Where one turn sends some rows of the set: a few examples, then the rows asked
Mera: [ 1 -4  7 31 -1 -1  7  5  1  1  7 -4]
Duk: [  5   4   7 -30   5 -13   1   1   3   5   3  13]
Sosos: [ -2   9 -11 -19   3   0 -16  10  -4   4  15  -3]
fozu: [  2  -9   2  10 -11 -18   2   4   1 -10  -4  23]
Favis: [ -2 -15  11  24  -6   4   4  -7  -4  -6   1  -4]
tufe: [ -4  -3   2 -24   3 -12 -16  -1  -7  13   3  -4]
vune: [ 10  -5   9  25  -5  -2  12   8   4 -12  -1   1]
beto: [ -1 -12  11   7  -7 -21  11 -15  -2  -5  -2  12]
begu: [-5 -5  2 29 -5  7 10  1 -8  0  2 -6]
Bulu: [-12   1   3   9   4  22  -4  11 -19   9   5  -1]
kenuf: [ -4   6  -2   4  -8  -6   6 -21   7  22  -1  11]
sove: [ -3  -1   9  21  -2   3  17  -2 -17 -10   1  -7]
demef: [ 6 14 -9  6 -8 -6  7 -6 14 15 -3 19]
Zir: [ -2  23  -4   6  -1 -13   5  -5  -2  19   6  19]
leta: [ -5   3   2  29   0   3  11   7 -13  -1   8  -6]
ragir: [  4 -10  17   7   9  12   6  -7   9  12   6  -9]
fadi: [10 -2  8 10  4 10 -3 20 16  6  5  6]
Nubin: [ -3   5   4   9  -5 -22  10   5 -15 -10   0  21]
Ber: [-11  16 -14   6 -10   1   0  -7  -9  18  -3  19]
nuba: [  3   6   5 -27   7 -15  -2   0  -8   9   4  -7]
rinur: [  5   3 -11 -28  -5  -2  -3  12  -1   2  -8  -4]
nuz: [ -4  17  -8  -1  -8   0  19 -15  -4  15  -5  10]
vab: [ -7  -1   5 -32   2  -3  -2  -7 -11   8  -1   8]
sokov: [-15  -6   0   8 -10 -11   3  -6 -23  -7  -5  16]
goz: [ -2  10 -12 -26   1   5  -2   5 -10   1  11 -11]
tinid: [ 0  1  0 32 -2  2  8 13 -4 -2  5 -1]
sezas: [ 3 13  9 11 14  5  1 21 -7  6 14  5]
kura: [ -3   2  -1 -27   1  -6 -13   7  -3   8   3  17]
mov: [ -2  -6  -7 -25  -5  -5 -16   7   0  10  -3  -2]
kogi: [ 2 -4  4 28 -3  4 16  1  1 -2  3 -8]
piv: [ -5  -3   1  26  -7   5   1  12 -16 -11   0   4]
Gufus: [ -1  -1   6   2   2  26  20   0  -7   5  -2 -11]
zipos: [ -1   1  -5 -25   2   3  -5  -8  -2   6  11 -15]
Vum: [ -4  -6   0   3 -13  -7  19 -11 -11 -11 -11  11]
foped: [ 1 -2 13 28  3 -9  1  8 -8 -8  8  3]
Neli: [  8  -1  -7 -23  -1   2  -5   0  14   2   8 -10]
neto: [  9  11  -2 -30   3 -10   6   9  -3   1  -1  -6]
num: [ -2   9  -2 -32   0  -2   2   7 -11   2  -1  12]
Sino: [  9   8  -3 -22   6  -7  -8   8   8   4  18  -4]
raza: [  2  -5   0 -32  -3  -1  -1  -2   3   5  -6  10]

fozu turns into Nubin
vab turns into raza
And these:
Zir turns into Ber
sove turns into Favis
zipos turns into Neli
sezas turns into Bulu
leta turns into begu
neto turns into tufe

